Turns in one plane each, and the order they were made in; the first pair answered:
foz:
[-3.78 -1.36  1.23 -0.11  0.06 -0.62  1.58 -0.87 -0.04] -> [ 1.09  2.39 -1.11  1.55 -0.09 -2.06  0.92 -1.96  0.00]
[ 2.03  1.98 -0.28  1.44  0.82 -0.52 -0.10 -0.39 -1.25] -> [ 0.75 -0.29  1.07  0.10  0.19  2.51 -1.48  1.53 -0.94]
[-1.34  1.45  0.03  0.69 -1.52  0.84  1.05 -0.56  0.15] -> [-0.37  1.81  0.08  0.74 -1.81  1.18  0.86 -0.35  0.07]
[ 1.65  2.28 -1.27  1.72 -0.33 -1.01  0.82  1.08  0.10] -> [ 0.85 -0.11  0.26  0.26 -1.31  2.15 -0.68  2.83  0.20]
gan:
[ 1.96  2.22 -1.33  1.23 -0.74 -1.65  0.35 -0.14  0.60] -> [-0.90  1.94 -1.22  1.16 -0.92 -2.19  1.73 -0.85  0.61]
[-5.50  1.87 -0.97 -1.27  0.89 -0.58  0.29 -2.01 -1.30] -> [-5.49 -1.47  0.42 -2.37  1.96  0.53 -1.28 -0.60 -1.47]
[ 1.35  1.66 -2.38  2.68  0.70 -3.00  0.02 -1.36  0.03] -> [-1.61  1.20 -2.06  2.26  1.23 -3.09  1.45 -1.50  0.13]
ralud:
[-0.61  2.94 -1.41  0.84 -1.19  1.17  2.68  0.03  0.37] -> [ 0.03  2.23 -0.98  0.47 -1.97  3.06  1.15  1.26  0.34]
[ 0.70  0.86 -1.13  1.13  1.22 -0.38  0.08 -0.82  0.03] -> [-1.29  0.84 -0.78  1.05  0.58  0.54  0.96 -0.69  0.13]
[-2.47  0.58 -0.03 -0.40 -0.59  1.28  1.91  1.01 -0.44] -> [ 0.80 -0.14  0.28 -0.73 -0.63  2.42 -0.53  2.34 -0.34]
[-1.53 -1.53  0.15 -0.89 -0.49  2.16 -0.48  1.13  0.17] -> [ 1.95 -1.55 -0.27 -0.34  0.73  0.67 -2.04  0.86  0.02]
Now pairs of rows:
Between the rows of a pair lie 2 to 3 turns.
[-1.79 -0.62 -1.26 -0.32  0.87 -1.44  2.81 -1.90  0.04] -> [-2.37 -0.11 -0.73 -1.24 -1.70  2.26  1.87 -0.03  0.46]	ralud foz ralud
[-3.77  0.00  0.01 -0.58 -1.76 -0.62  2.56  0.52  0.01] -> [-1.04  0.89 -1.50  0.44 -0.16 -3.87  2.35 -0.94 -0.21]	gan foz
[-2.37 -0.12  0.46 -0.27  0.79 -1.18  1.83 -0.76  0.02] -> [-0.41  0.21 -0.25  0.40  1.60 -2.63  1.45 -1.10 -0.13]	gan foz gan
[-3.32  1.83  0.18 -0.71 -3.01  3.20  1.08  0.42  0.52] -> [ 1.21  4.10 -2.00  1.45 -0.69 -1.95  1.60 -2.40 -0.01]	ralud ralud gan
[-0.16 -1.74  0.70 -1.41 -1.08  3.94 -0.44  1.38 -0.18] -> [ 4.40  0.77 -1.42  0.37  0.77 -0.27 -0.52 -0.85 -0.46]	gan ralud
[-1.15 -2.56 -1.13  0.89  2.44 -5.05  0.02 -1.38  0.14] -> [-4.21 -3.06 -0.57  0.41  1.45 -3.91  0.64 -0.87  0.36]	gan gan ralud
[-0.69 -0.04  0.21  0.25  1.19 -2.66  1.44 -0.95 -0.68] -> [-1.38  2.32 -0.12  0.18 -1.23 -0.44  2.26 -0.19 -0.33]	foz gan ralud
[-2.99  0.65  0.61 -1.86 -3.64  5.52 -0.30  1.98  1.33] -> [ 0.94  6.15 -2.93  1.27 -2.79  0.12  1.83 -1.64  1.11]	foz foz
[ 2.12 -0.64  1.56 -0.96 -2.42  4.55 -4.76  3.90 -0.40] -> [ 4.73  5.17 -2.32  2.39 -0.53 -2.41 -1.69 -0.81 -0.64]	gan ralud
[ 0.81  0.11  0.05 -0.96 -0.79  1.39 -1.08  1.31 -0.41] -> [-1.14  0.62  0.14 -0.78 -1.48  1.34  0.43  0.93 -0.25]	gan gan foz
[ 5.60  3.89 -2.21  1.65  0.46 -1.39 -0.63 -1.19  0.12] -> [ 3.30  5.57 -2.62  2.11 -0.85 -1.08  1.24 -1.26  0.60]	ralud gan foz
[ 1.19  1.88 -0.84  0.64 -1.45  0.49 -0.64  0.52  0.98] -> [ 2.05 -0.32 -0.06  0.18 -0.73  0.61 -2.07  1.13  0.96]	foz ralud
[ 1.29 -5.24  0.46  0.10  4.14 -4.27 -0.72 -0.73 -0.66] -> [ 4.61 -0.90 -1.54  1.57  3.25 -5.07 -0.46 -2.03 -0.65]	gan gan
[-3.74  2.69  0.51 -0.65 -3.45  3.54  1.24  1.03  1.57] -> [-5.72 -1.58  1.89 -1.37 -0.75  2.20  0.33  1.18  1.09]	ralud foz
[ 0.62  2.22 -0.77  0.81  0.06 -1.98  1.04 -1.48 -0.12] -> [ 2.62  2.11 -0.80  0.81 -0.17 -1.24 -0.49 -0.98 -0.28]	foz ralud
[-0.62  1.33 -0.53 -1.56 -4.43  5.07 -1.90  3.60 -0.81] -> [-2.99 -3.32  0.92 -2.48 -2.08  4.12 -2.18  3.77 -1.22]	gan ralud foz
[-3.31 -4.65  1.50 -1.34  2.36 -1.65 -0.47 -0.47 -0.47] -> [ 5.12 -1.12 -0.12 -0.80  0.58  0.16 -3.94  0.53 -0.32]	foz foz
[ 1.33 -3.07  0.83 -1.08  2.76 -3.36 -2.89  0.85 -0.23] -> [-4.07  2.31 -0.87  0.26  0.17 -3.64  2.44 -1.18  0.54]	gan gan ralud
[ 1.06 -0.48  0.27 -0.28  0.56  0.94 -0.96  0.36 -0.18] -> [-1.16 -0.12  0.65 -0.46  0.22  1.21  0.30  0.06  0.05]	ralud ralud ralud
[-2.66 -3.86  1.83 -3.74  1.35  0.75 -2.97  2.55 -1.21] -> [-0.07 -3.77  1.52 -3.41  2.13 -0.10 -4.12  2.53 -1.22]	ralud gan foz
[ 0.17  1.00 -0.48  0.13  0.76 -2.90  0.79 -1.20  0.12] -> [-1.34 -1.04  0.41 -0.65  1.13 -2.51  0.52 -0.62  0.00]	gan gan
[ 2.76 -0.03 -0.20 -0.33  1.05  0.24 -1.36  0.59  0.00] -> [ 1.54 -0.13 -0.67  0.52  2.19 -2.20 -0.11 -0.78 -0.13]	foz gan ralud
[-1.73  2.32  0.33 -0.94 -3.34  3.13  1.26 -0.09  0.54] -> [-2.03 -0.50  1.36 -1.70 -2.44  3.78 -0.14  0.97  0.51]	gan gan
[ 5.02 -3.78  1.17 -0.66  3.71 -2.46 -4.44 -0.40 -0.80] -> [-0.62 -4.93  1.59 -0.49  5.05 -4.86 -1.16 -1.98 -0.92]	foz ralud
[-0.57 -2.52  1.69  0.12 -0.03  1.49 -2.12  2.22 -0.31] -> [-2.37  1.97 -0.32  2.18 -0.45 -2.16  2.03 -0.77 -0.19]	foz foz ralud
[-0.56  1.60  0.20 -1.97 -3.08  2.51 -0.81  1.92  0.74] -> [ 4.31  0.59 -0.68 -0.78 -0.08 -0.78 -2.76  0.75  0.33]	foz ralud ralud
[ 4.10  5.53 -2.59  1.83 -1.21 -2.35  1.22 -1.72 -0.58] -> [-6.37  0.18  0.10  0.38  0.17 -1.94  4.53 -1.71 -0.76]	gan gan
[ 3.33  0.08  1.18 -1.28  2.12 -1.22 -1.15 -0.32 -0.92] -> [-3.23  0.53  2.17 -1.80  0.42  0.18  1.86 -0.26 -0.50]	ralud ralud
[-1.75  4.26 -0.70  1.00 -3.07  3.19  3.07 -0.14  0.37] -> [-3.03  4.06 -1.11  1.45 -1.80  1.15  4.22 -1.29  0.28]	foz gan foz
[ 1.83 -1.68  1.71 -1.34 -1.54  1.58 -0.29  0.00  0.20] -> [ 2.15  1.12  0.38 -0.32 -2.40  0.73  0.80 -0.90  0.33]	gan gan
[ 3.64  1.85 -0.47  1.36 -1.14  0.19 -0.17  0.34 -0.09] -> [-2.21  1.12  0.04  1.60 -0.61 -1.39  3.15 -1.13 -0.11]	ralud gan
[-5.02  1.09 -0.43  0.03 -1.06  0.64  3.84 -0.32  0.25] -> [-0.65  4.33 -1.61  0.70 -3.03  2.30  2.66  0.24  0.37]	foz ralud
[-1.45 -0.14  1.50 -0.01  0.09  2.75  0.58  0.23 -0.97] -> [ 2.21  1.69  0.55  0.83  0.29  2.19 -0.57 -0.05 -0.79]	ralud gan
[ 2.22  1.34  0.63 -0.79 -0.19  2.24 -0.86  2.48  0.33] -> [ 2.32  3.57 -0.37  0.61 -0.08  0.29  0.83  0.71  0.41]	gan ralud
[-1.09 -1.16  0.61  0.96  1.73 -1.28  2.57 -0.94  0.35] -> [-2.30 -0.16  0.86  0.45 -0.43  1.58  2.68  0.23  0.74]	ralud foz ralud
[-3.05 -7.23  3.56 -1.87  6.47 -1.36  1.70 -1.69 -1.33] -> [ 2.77 -5.65  2.37 -0.54  7.97 -3.75  0.22 -2.66 -1.64]	gan foz
[ 2.45 -0.66  0.91 -0.84 -2.10  0.96 -1.49  2.42 -0.98] -> [ 1.81 -2.37  1.39 -1.43 -1.41  0.65 -1.72  2.28 -1.03]	ralud foz
[-0.45 -5.27 -0.36 -3.35 -0.78  2.91 -2.95  0.58  0.19] -> [ 4.50 -3.12 -2.20 -1.44  1.29 -1.38 -3.11 -1.61 -0.12]	ralud foz gan
[ 1.99 -0.30 -0.23  1.03  4.10 -6.41 -0.42 -3.09 -0.85] -> [-0.39 -0.96  0.21  0.72  4.11 -6.25  0.53 -3.30 -0.81]	gan gan
[-4.65 -1.47  1.04  0.63 -2.06  1.36  2.34 -1.09 -1.09] -> [-4.39 -2.39  1.02  1.09 -0.17 -0.98  2.31 -1.93 -1.14]	ralud foz
[ 0.74  0.96 -0.59  0.92  1.28 -2.17  1.12 -1.62  0.96] -> [-0.41 -2.30  0.81 -0.31  2.27 -1.12 -0.01 -0.36  1.04]	gan gan gan
[-2.38  3.65 -1.11  0.51 -2.37  0.95  2.94 -0.89  0.57] -> [ 2.54 -3.45  1.23 -1.47  0.07  2.23 -2.90  1.87  0.09]	gan gan ralud
[ 5.04  3.08 -0.48  0.77 -0.07  0.25 -1.81 -1.02 -0.22] -> [ 4.63 -1.18  0.91 -0.26  2.05 -0.15 -3.16 -0.46 -0.62]	foz ralud
[-1.64  3.13  0.31 -0.55 -3.56  3.42  0.71  1.29  0.43] -> [-4.65 -0.35  1.49 -1.32 -1.68  2.43  0.98  1.20  0.17]	foz gan
[ 3.86  1.13  2.25 -0.88 -2.75 -0.05 -0.96  0.27  0.30] -> [ 2.97 -2.16  3.36 -1.44 -0.87 -0.53 -1.75  0.57 -0.10]	foz ralud
[ 2.88  1.37 -1.64  1.55  1.95 -4.05 -0.48 -2.54 -1.51] -> [-2.41 -0.27 -0.89  1.13  2.40 -4.11  1.74 -2.91 -1.42]	gan gan
[-3.89  4.39  0.87 -0.32 -1.37  3.05  2.51  1.32  0.63] -> [-1.65  6.39 -0.93  1.17 -0.25 -0.10  2.99 -0.32  0.49]	foz gan foz
[-5.02 -2.34  1.83  0.87  1.88 -2.27  2.15  0.23  1.54] -> [-2.73 -0.43  0.48  2.01  2.38 -4.69  2.67 -1.30  1.53]	ralud foz
[-0.66 -2.88  0.42 -3.33 -0.63  2.44 -1.86  1.59 -0.54] -> [ 2.24  1.99 -2.73 -0.36  0.94 -3.38  0.57 -2.21 -0.76]	gan ralud gan
[ 2.44  2.57 -3.15 -0.95  1.96 -3.21  2.34 -3.74  1.90] -> [-3.35 -1.73 -0.97 -2.28  3.04 -2.60  3.29 -3.05  1.74]	gan gan
[-3.75  2.01 -0.32  0.49 -2.49  1.57  1.95  0.08  0.04] -> [-2.21 -2.14  1.24 -1.18 -1.11  3.58 -1.47  2.00 -0.03]	gan gan
[ 3.22 -2.67  1.14 -0.01  2.80 -1.45 -2.98  0.62 -0.48] -> [ 1.20 -2.65  0.93  0.47  3.76 -3.58 -1.20 -0.72 -0.61]	foz foz
[ 2.93  3.04 -0.30  0.30 -1.19  1.17 -1.20  0.72 -0.29] -> [ 2.18  1.21 -0.58  1.09  2.08 -3.20 -0.42 -1.29 -0.44]	foz ralud ralud
[ 3.26  0.35 -0.40  0.67 -1.24  2.76 -1.98  2.25 -1.14] -> [ 1.63 -3.39  0.87  0.07  0.86  1.95 -2.21  2.31 -1.39]	foz ralud
[-4.18 -0.84  0.24 -0.52 -0.85  3.14 -1.56  0.64  0.56] -> [ 2.39  0.64 -2.05  1.46  2.35 -2.16 -2.93 -1.86  0.20]	ralud ralud
[-3.58 -0.04 -0.86 -0.06  0.13 -0.87  3.79  0.15  1.07] -> [-0.73  3.01 -1.93  0.50 -1.66  0.48  3.05  0.57  1.08]	foz ralud
[ 0.55  6.61 -2.64  2.27 -1.32  1.59  1.93 -2.44  3.42] -> [-2.85  5.70 -1.58  1.45 -1.48  2.86  3.03 -1.98  3.18]	ralud gan foz
[ 0.16 -1.62  1.66 -2.11 -3.11  6.59 -3.20  3.76  0.61] -> [ 2.91  4.90 -1.10  0.28 -4.75  4.94 -1.44  2.14  0.67]	gan gan
[ 2.99  0.52 -0.40  0.65  0.73 -1.13 -1.38 -2.09 -1.29] -> [ 3.16  0.09  0.13 -0.14 -0.71  1.48 -2.21 -0.78 -1.07]	foz gan
[-3.66  2.85 -0.68 -0.23 -1.14  0.47  2.52  0.00 -0.76] -> [ 2.50  4.21 -1.53  0.42 -0.95  0.32  0.18  0.22 -0.64]	ralud ralud gan
[ 0.38  0.88 -1.24  0.93  1.15 -0.42 -0.06 -1.28 -1.25] -> [-1.53 -0.20 -0.85  0.77  1.46 -0.46  0.52 -1.12 -1.23]	gan gan
[ 3.39  3.17 -0.65  3.68 -1.23 -1.85 -0.02 -1.14  0.78] -> [-4.45  0.30  0.99  2.26 -0.74 -1.80  2.84 -1.53  0.68]	gan gan
[-3.38  0.17  1.00 -1.30 -0.86  3.29  2.32 -0.83  0.35] -> [ 3.71 -2.07  1.10 -1.57  1.43  2.87 -2.32  0.10  0.02]	gan ralud
[-2.76 -3.50  0.66 -0.05  1.43 -1.19  0.02  0.70  0.41] -> [ 1.42  2.87 -1.77  1.79 -0.94 -1.39  0.49 -0.73  0.76]	foz ralud foz
[ 1.15  2.66 -1.58  1.48 -0.12 -2.04  0.99 -1.13 -0.11] -> [-2.99  0.23  0.56 -0.19 -1.87  1.78  1.08  0.80  0.23]	gan ralud
[ 0.89  2.99  2.31 -0.75 -3.60  2.64 -1.30  0.14  0.42] -> [-4.30  0.68  2.68 -0.62 -1.25 -0.98  1.54 -1.94 -0.01]	foz foz gan
[ 3.12  2.14 -0.23  0.05 -1.95  1.70 -1.41  1.37 -0.04] -> [ 1.31 -0.16  0.88 -0.89 -1.99  3.04 -1.88  2.30 -0.04]	ralud foz
[-4.19  0.65  0.80  0.29 -1.47  2.57  2.08  1.33  0.76] -> [ 4.97 -0.74 -0.06  1.00  1.80 -0.20 -2.58  0.86  0.07]	gan gan ralud
[ 1.50 -2.02 -0.25 -0.54  2.00 -1.57 -1.78  0.44 -0.37] -> [-1.09 -2.93  0.65 -1.17  1.28 -0.02 -1.37  1.01 -0.23]	ralud ralud gan
[-3.61 -3.82  2.53 -2.80 -1.19  3.92 -2.08  2.48  1.04] -> [ 2.44  3.20 -2.58  1.89  1.61 -5.19  0.90 -3.44  0.51]	gan foz foz
[ 5.91 -1.41  1.20  0.41 -0.45 -2.70 -0.52  1.14 -0.57] -> [ 6.30  1.17  0.56  0.92 -2.37 -1.98  0.31  0.95 -0.28]	foz gan gan
[-4.04 -0.67  1.93 -0.72  0.29 -1.26  1.37 -1.52 -0.01] -> [-2.78  0.28  1.12 -0.02  0.72 -2.63  1.54 -2.36 -0.21]	ralud foz
[-1.84  3.31 -0.81  0.33 -0.76 -0.66  3.22  0.73  1.35] -> [-0.52 -0.91  1.38 -1.55 -0.55  2.75 -0.41  3.42  1.39]	gan ralud
[-0.26 -2.05  0.14 -0.15  1.51  1.58 -1.48  0.14 -0.42] -> [ 2.21  1.09 -1.27  0.87  0.79  0.95 -1.30 -0.34 -0.30]	gan gan
[-0.52 -2.20  3.29 -1.46 -3.59  5.87 -1.78  4.03  0.46] -> [-6.02 -1.28  3.04 -1.09 -3.11  3.80  1.75  2.51  0.67]	gan gan foz
[ 1.59  1.93  0.30 -0.45 -3.92  3.84 -0.65  1.99  0.87] -> [-0.79  4.11 -1.02  0.80 -3.96  1.21  2.39 -0.12  0.72]	ralud gan ralud
[ 0.47 -2.38  0.05 -1.41  2.49 -3.15  0.98 -0.91 -0.21] -> [-1.22 -3.53  1.37 -2.84  0.49  0.50  0.20  1.25  0.02]	ralud ralud
[ 2.57  3.17 -3.53  0.71 -2.06 -2.59  1.29 -1.17  0.55] -> [ 0.13  3.34 -2.91  0.42 -3.14 -1.99  2.48 -1.19  0.84]	ralud gan foz
[-1.10  0.04 -1.37  1.12  1.06 -2.93  1.20 -2.18  0.39] -> [ 3.23  0.73 -1.50  1.04  0.72 -1.72 -1.23 -1.19  0.45]	gan foz
[-4.67 -0.29 -0.22  0.54 -1.32  0.27  1.14 -1.79  0.36] -> [-2.58 -2.48 -0.35  0.79  1.56 -2.52  0.32 -2.63 -0.05]	gan gan foz
[ 2.96  1.41 -0.43  0.40  0.61  0.71 -2.47 -0.93 -0.48] -> [-0.36 -0.41 -0.18  0.72  2.73 -2.05 -0.58 -2.39 -0.83]	foz ralud ralud
[-5.39 -0.42  0.81 -0.97 -1.03  1.48  1.60  0.52  0.12] -> [ 0.28 -4.20  1.05 -1.54  1.63  0.71 -2.95  1.62 -0.49]	ralud ralud foz
[-2.67  1.06  0.29  0.66 -1.82 -0.42  1.84 -2.18  0.89] -> [ 2.22 -1.09  0.86 -0.34 -1.45  1.68 -2.38 -0.23  0.84]	gan ralud gan
[ 6.48  1.33 -2.46  1.02  0.93 -2.01 -1.51 -0.29 -0.96] -> [ 5.72 -0.72 -0.77 -0.86 -0.89  2.39 -3.14  2.56 -1.03]	foz gan
[ 0.78  3.38 -0.28  1.95 -0.76  0.02  1.38 -0.33 -1.70] -> [-3.18 -0.22  1.41  0.71  0.25  0.30  1.71  0.41 -2.02]	gan gan
[-3.05  3.36 -1.95 -0.86 -3.58  2.82  2.09  0.24 -1.61] -> [ 0.93  5.19 -3.50  0.56 -1.84 -0.75  2.06 -1.66 -1.51]	ralud ralud gan
[ 3.22  2.75  0.23  0.72 -1.19 -1.47 -1.80  0.12  0.64] -> [ 1.67  0.57  1.84 -0.84 -1.90  1.43 -2.81  1.86  0.79]	foz gan
[ 1.00  0.67  0.34 -0.96 -3.04  3.52 -0.09  1.55  0.33] -> [-2.25 -2.92  1.41 -1.50 -0.81  1.92  0.48  0.99  0.12]	foz gan
[ 1.19  6.48 -1.92  1.14 -3.80  0.41  2.35 -1.19  0.08] -> [ 1.62  2.04  0.24 -1.42 -4.61  5.45 -1.47  2.43  0.27]	ralud gan ralud
[ 5.17  1.15 -0.21  0.38  1.55 -2.66 -1.57  0.17 -2.56] -> [-2.20  1.54  1.44 -1.46 -3.04  3.51  0.93  2.87 -2.05]	gan ralud ralud
[-0.45  0.80 -0.20  1.94  2.25 -1.31  1.09 -1.18  0.43] -> [-1.23 -1.23  0.71  1.07  2.99 -0.62  0.40 -0.63  0.37]	gan gan
[-5.11  0.53 -0.38  2.58 -2.27 -0.07  3.07 -0.66  1.00] -> [ 4.82  1.73 -1.30  2.88 -2.54  0.85 -2.13  0.93  1.06]	foz foz ralud
[ 5.22  1.98 -1.88 -0.45 -0.46 -0.43 -2.65  0.27  1.60] -> [ 3.83 -2.20 -0.30 -1.25  2.15 -1.36 -3.70  0.58  1.11]	foz ralud
[-3.80 -0.59  0.87  0.30  0.04  0.12  1.42  2.16  0.62] -> [ 2.18  0.31  0.28  0.12 -0.30  1.38 -1.85  3.30  0.58]	ralud gan
[ 3.70  1.53  0.46  0.95  0.70  0.75 -1.89  0.61 -0.71] -> [ 0.19  0.50  1.71 -0.20 -0.96  3.84 -1.26  1.92 -0.49]	gan foz
